Here are some points, one per row:
[-16  42  11  -2  -4  29 -13 -25  -8  17  25  57 -50  59 -39 -13   0  -3
  41 127  41 -44 -52  16  77   2  -2  19 -71 -26 -26 -55  17   4   2 -13
   0  -6 -29 100 -69  68   4 104  44 -33  38  42]
[-25 -23 -20   3   5 -35 -29   9  19   0 -18 -35 -12  10  11  45 -10  13
 -56 -16 -19 -15  13 -62  11 -21  12  -1 -55 -26   7 -42 -93 -28 -60 -95
 -46 -23 -19 -22  26   6 -50  24  18   9  -1 -10]
[ 21  22  37  40  49   9   9 -28  -9  19 -14  -2  46  12  11 -61  -6 -26
  27 -11 -40  -2 -19  31 -23  64   5  -7   3  43   0  38  45  20   2  50
  16 -17 -45 -48 -24 -23 -11 -47 -36 -18  -8  25]
[-24 -43 -23  -5   2  13  -5   4 -16  74 -17  -6 -24  -8  14  -6 -28  -5
  -3   3 108  51  13   2  -7  11  13   0  53   8  -5 -11  39 -56  -7 -57
 -15   1  -4 -30 -35 -28  14 -32 -32 -40 -30  12]
[-16  22  -8 -14 -24 -20 -25   6   6 -48   1 -73  35  40  85  33  18  35
  -1 -55 -27   9 -19 -26 -23  35 -20 -24   3  39  87  78  44  60  72  34
   9  18 -46 -29  48  12 -47  -6 -42  59   0  16]
[-24  15 -22 -40 -26  11 -52 -40 -50  -6  -3 -21  -5 -17 -22  -7  12  45
   2  18  26  46  97 112  58  56  54  34  26  42  -5 -25  21 -28  22 -39
   3   8   6  17  -9 -38  -6  -6 -37 -28 -40 -47]
[  1  13  47  37  22  59  22  86   6  35 -11   3 -41  11 -11 -65  -4 -36
 -42 -71  -7  29 -40 -39  -8  -1 -22 -19   5 -24  24  10 -22 -53  22 -22
 -44  26   1 -56  11 -36  -5 -49 -72 -19 -43  38]
[-10  31  -5  -7 -22 -49 -21  31  33  -3   4 -18  51  22  -5 -17  -8  44
  29  29  13 -62 -30  24 -19 -25   9 -51  38 -41   1 -44 -20  -4  42  -3
 -18  46  67  89  81  72  47  59  47  84  11  56]
[ 18   0  43  38  53   4 -39   1  62 -14 -10 -10  17 -49 -25 -23   9 -10
  25 -20   0 -34 -63 -44 -12 -35 -20 -48 -19  39 -85 -90 -50  11 -67   2
  16   7  24 -34  26  33  22 -39 -22  36  10  60]
[  2   2 -11 -36 -41 -24  40  32 -30 -25  54 -20  19 -25 -13 -14  -7   9
 -39 -32 -20 -18  28 -11  11  11  26  -3  10  30  11  59  42  57  33  15
   8 -12 -50 -18  13 -12 -46 -20  15  -8  -7   1]
[ 15   8 -13  -4  -3  39  32  -7  -2  -8  24  10  -5 -21   8 -31 -15 -18
  -9 -63 -46  18  20 -15 -14  16  -9  11  -6  13  47  46  17  36  23  41
  21   7  18 -16  45   0 -18 -21 -14  17  11 -37]
[ 13  12  23  10  29  30  31  -2  44  28  15  10  12 -13   7  -1 -13 -45
   8 -64 -83  20 -15 -50 -55 -41 -19  -1 -29 -61 -15  21 -68 -22 -23  64
  13  33  50  10  61  11  18  22  19  20  15 -45]
[  5  31   5 -45 -13  16 -26 -42 -56 -43   0 -51 -17   3 -11   8 -16  15
  29  10  14  17  86 108  59  45  45  65  66  76  35  11  13   8 -35 -58
  -4 -59 -35  -2 -67 -34 -17  16 -18 -30 -17 -40]
[  1 -37  -1  24   6   2   2 -14 -38 -13 -33  71 -13 -26 -25 -34 -21  12
 -11 110 -16   2   8  23  89  -6  55  69 -14 -41 -36 -39  27  -3 -28   4
 -11   2 -27  36 -69  31  37  52  36  -8  37  12]
[ 15  12 -29  -1 -54 -20 -28  12  21  28  12  -9  -6   4  27  -1 -20 -24
  44 -76 -29  42 -10 -48  11  10 -30 -19  21  27  13  -8  54  39 -19 -10
   7  35  28 -15  -1 -20  11 -42  26  33   6 -22]
[-21  -8 -38 -41 -12 -18  10 -36  59 -17   3  23  -4  66  58  55  19  17
   3 -40 -27 -24 -46  20 -11 -16  11  -5 -26 -27 -17   6  -5  20  40  11
  24 -33 -11 -28 -42 -40 -24   0  -4   9 -11 -37]
[  -8   26  -15  -38   16  -46  -18  -39   36 -101  -29   12   -7  -77
  -30   54   36   -1   18   42   65   34   38   22    7  -49   29    0
   40   27  -34   50    9  -51  -23   -7    8  -48   21   45  -56  -65
   46   -4    1   23  -15  -50]
[-44 -41  20  14  38  -2  30  29  -4  52 -27  26  15  43  -8  33  11 -11
 -20 -36 -24   9 -46  37  -2 -63  38  25   4 -31  -5  -8 -67 -54  28 -13
 -20 -20 -62 -71 -25   5  40 -36 -66 -38 -20  -2]
[ -7  28  38 -31  -9  18 -27   3 -27 -51 -37 -21  36  37  27  77  52  17
 -34 -33   1 -33 -60 -36 -36 -44 -41 -28 -47 -13 -25  -9 -19 -12 -31  16
   7 -44 -15 -12  12  11   4  24  -9 -25  -7  16]
[ 23  18   0  22 -19  18 -44  15 -24  34  -6  77 -45  27   0 -31 -13  13
   2  32  -5  -5 -64 -32  32 -26  -2  -5  -9 -20  28 -25  22   6   2 -48
 -49  -3  13  50 -35  19  -6  32  12 -45   9  38]
[  3 -16 -28 -29  -3  57 103  25 -22  -5  10 -54  -8 -25  -1   5  -5  12
 -29 -10 -30 -14  28  -3 -61 -30 -14 -25   0   4   2  26  73  73  44  49
  11   4  43  10 -17   4  18 -10  -3  -1 -10 -21]
[ -6   8   0   9 -10 -50 -39 -22 -31 -51  -7 -36  31  -1 -12 -17   8  17
  35  18   9 -24  12  -9 -27 -17 -15 -30   2   7  -5   2 -24 -11 -26  17
   0  40  60  79 124  45  21  53  53  69  30 -26]
[ 28 -21  30  58  -1 -41  -8   6 -44  24 -23  21 -43 -52  30  10   1  -9
  -2 124  12 -38 -20 -48  -3  -7  18   2  18 -58 -20 -48 -10 -41 -20 -68
 -72 -27 -40  27 -33  24 -27  28  48 -37  37  14]
[ 12 -12  -3   3 -12  -1  22  34  14  67 107  60  36  73  19  41 -17 -46
 -34 -41 -36  22   8   4  -3   3 -20  17 -16  -5  48  13 -26 -24 -17 -42
 -14  -3 -21 -12 -32 -31 -32 -11   9 -18   1  21]
[ 15 -16 -17 -17   1  -2  18  -9 -26 -45 -11  -7  39 -14   4  52  43  35
  25 -20 106  33  38  23  -2 -18 -52  20   6  -9   0  33  23  51  50  21
  57   8 -21 -35  23 -34   4 -49 -14  -7 -11  -8]
[ 45  46 -36   9   3  55  14  -6 -11  12 -10 -30  12   9 -22  27 -16  -5
 -11   1  26 -52 -18  44 -61  13  16  20  54  -5   5 -13 -14 -17  58 -50
 -48 -27  -5 -19 -54 -22  -1   0  -5 -28  36 -35]
[ 28  -5  53  53  62  38 -38  22 106   0  13  45 -10 -12  24   0   4 -26
  21  -4  -5  -5 -37 -38 -20   5 -19 -49 -10   9 -50 -34 -52  28 -33  95
  52  54  35 -37   3  21  52 -58 -36  17   2  35]
[  3 -27 -41 -15  28  43  93 -27  41  11  17  17 -27 -43 -45 -24 -26  -8
 -13  26 -21 -39  96   9 -38  43 -36 -44 -28   1  31  28  22 -10  29 127
  96  14  49  40  62 -33  20 -24  37 -15   5  11]
[-17 -20   9 -36 -21 -28   8 -15 -39  25  -9 -58 -27  -6  -7 -27  11  14
  15 -12  23  35   4  38 -16  -1  15  52   2  -7   1   0 -37 -57   1 -32
  -8  -7 -27 -30 -11  16 -30   6 -13  -4 -27 -11]
[-13 -46 -31  26   5 -48 -22 -30  13  -7 -29 -22 -13 -25 -42 -33  14  -9
 -27 -15  12  29  61 -21   7  22  -1 -47  15  27  18  29  26  16   8   6
  -4  30  62 -25  69 -10 -19 -58  -5  38  -6 -13]
[-30   6   7 -32 -19 -58  10  -5  -4  18  22   0  36   4  19   1  -4  23
 -25 -12  -1  19 -12   1   3  58  -1  26 -21   6   2   5   0  28 -53 -19
   2 -27 -21   4 -14  11 -13  21   9  -8 -42 -31]
[ 14 -28  18  47 -23   2  -9  32 -19  -5 -13  42 -24  -8 -25 -37  -9 -39
  31  78 -19  -6   2 -31  77   4 -21  48 -17  -1 -32  -3  11  16 -35  21
   4  22   0  31 -10  35  -8  71  54  -1  47  36]
There is one direction along which these points spread out most. Take the direction at right angles to it along which they spread out most. Then take the direction at right angles to both along which they spread out most. Go by this last direction. For each point below, how far along it does it lie, from 0 to 99? The average is 50, and the first point in the table lies past the average. One standard deviation of the points above along it is 16.
[-24 -43 -23  -5   2  13  -5   4 -16  74 -17  -6 -24  -8  14  -6 -28  -5
  -3   3 108  51  13   2  -7  11  13   0  53   8  -5 -11  39 -56  -7 -57
 -15   1  -4 -30 -35 -28  14 -32 -32 -40 -30  12] -> 35
[ 15  12 -29  -1 -54 -20 -28  12  21  28  12  -9  -6   4  27  -1 -20 -24
  44 -76 -29  42 -10 -48  11  10 -30 -19  21  27  13  -8  54  39 -19 -10
   7  35  28 -15  -1 -20  11 -42  26  33   6 -22] -> 51
[  -8   26  -15  -38   16  -46  -18  -39   36 -101  -29   12   -7  -77
  -30   54   36   -1   18   42   65   34   38   22    7  -49   29    0
   40   27  -34   50    9  -51  -23   -7    8  -48   21   45  -56  -65
   46   -4    1   23  -15  -50] -> 68
[-44 -41  20  14  38  -2  30  29  -4  52 -27  26  15  43  -8  33  11 -11
 -20 -36 -24   9 -46  37  -2 -63  38  25   4 -31  -5  -8 -67 -54  28 -13
 -20 -20 -62 -71 -25   5  40 -36 -66 -38 -20  -2] -> 14
[-30   6   7 -32 -19 -58  10  -5  -4  18  22   0  36   4  19   1  -4  23
 -25 -12  -1  19 -12   1   3  58  -1  26 -21   6   2   5   0  28 -53 -19
   2 -27 -21   4 -14  11 -13  21   9  -8 -42 -31] -> 48
[  2   2 -11 -36 -41 -24  40  32 -30 -25  54 -20  19 -25 -13 -14  -7   9
 -39 -32 -20 -18  28 -11  11  11  26  -3  10  30  11  59  42  57  33  15
   8 -12 -50 -18  13 -12 -46 -20  15  -8  -7   1] -> 56
[ -6   8   0   9 -10 -50 -39 -22 -31 -51  -7 -36  31  -1 -12 -17   8  17
  35  18   9 -24  12  -9 -27 -17 -15 -30   2   7  -5   2 -24 -11 -26  17
   0  40  60  79 124  45  21  53  53  69  30 -26] -> 83
[ 14 -28  18  47 -23   2  -9  32 -19  -5 -13  42 -24  -8 -25 -37  -9 -39
  31  78 -19  -6   2 -31  77   4 -21  48 -17  -1 -32  -3  11  16 -35  21
   4  22   0  31 -10  35  -8  71  54  -1  47  36] -> 61
[ 15 -16 -17 -17   1  -2  18  -9 -26 -45 -11  -7  39 -14   4  52  43  35
  25 -20 106  33  38  23  -2 -18 -52  20   6  -9   0  33  23  51  50  21
  57   8 -21 -35  23 -34   4 -49 -14  -7 -11  -8] -> 59
[ 18   0  43  38  53   4 -39   1  62 -14 -10 -10  17 -49 -25 -23   9 -10
  25 -20   0 -34 -63 -44 -12 -35 -20 -48 -19  39 -85 -90 -50  11 -67   2
  16   7  24 -34  26  33  22 -39 -22  36  10  60] -> 42
[ -7  28  38 -31  -9  18 -27   3 -27 -51 -37 -21  36  37  27  77  52  17
 -34 -33   1 -33 -60 -36 -36 -44 -41 -28 -47 -13 -25  -9 -19 -12 -31  16
   7 -44 -15 -12  12  11   4  24  -9 -25  -7  16] -> 39
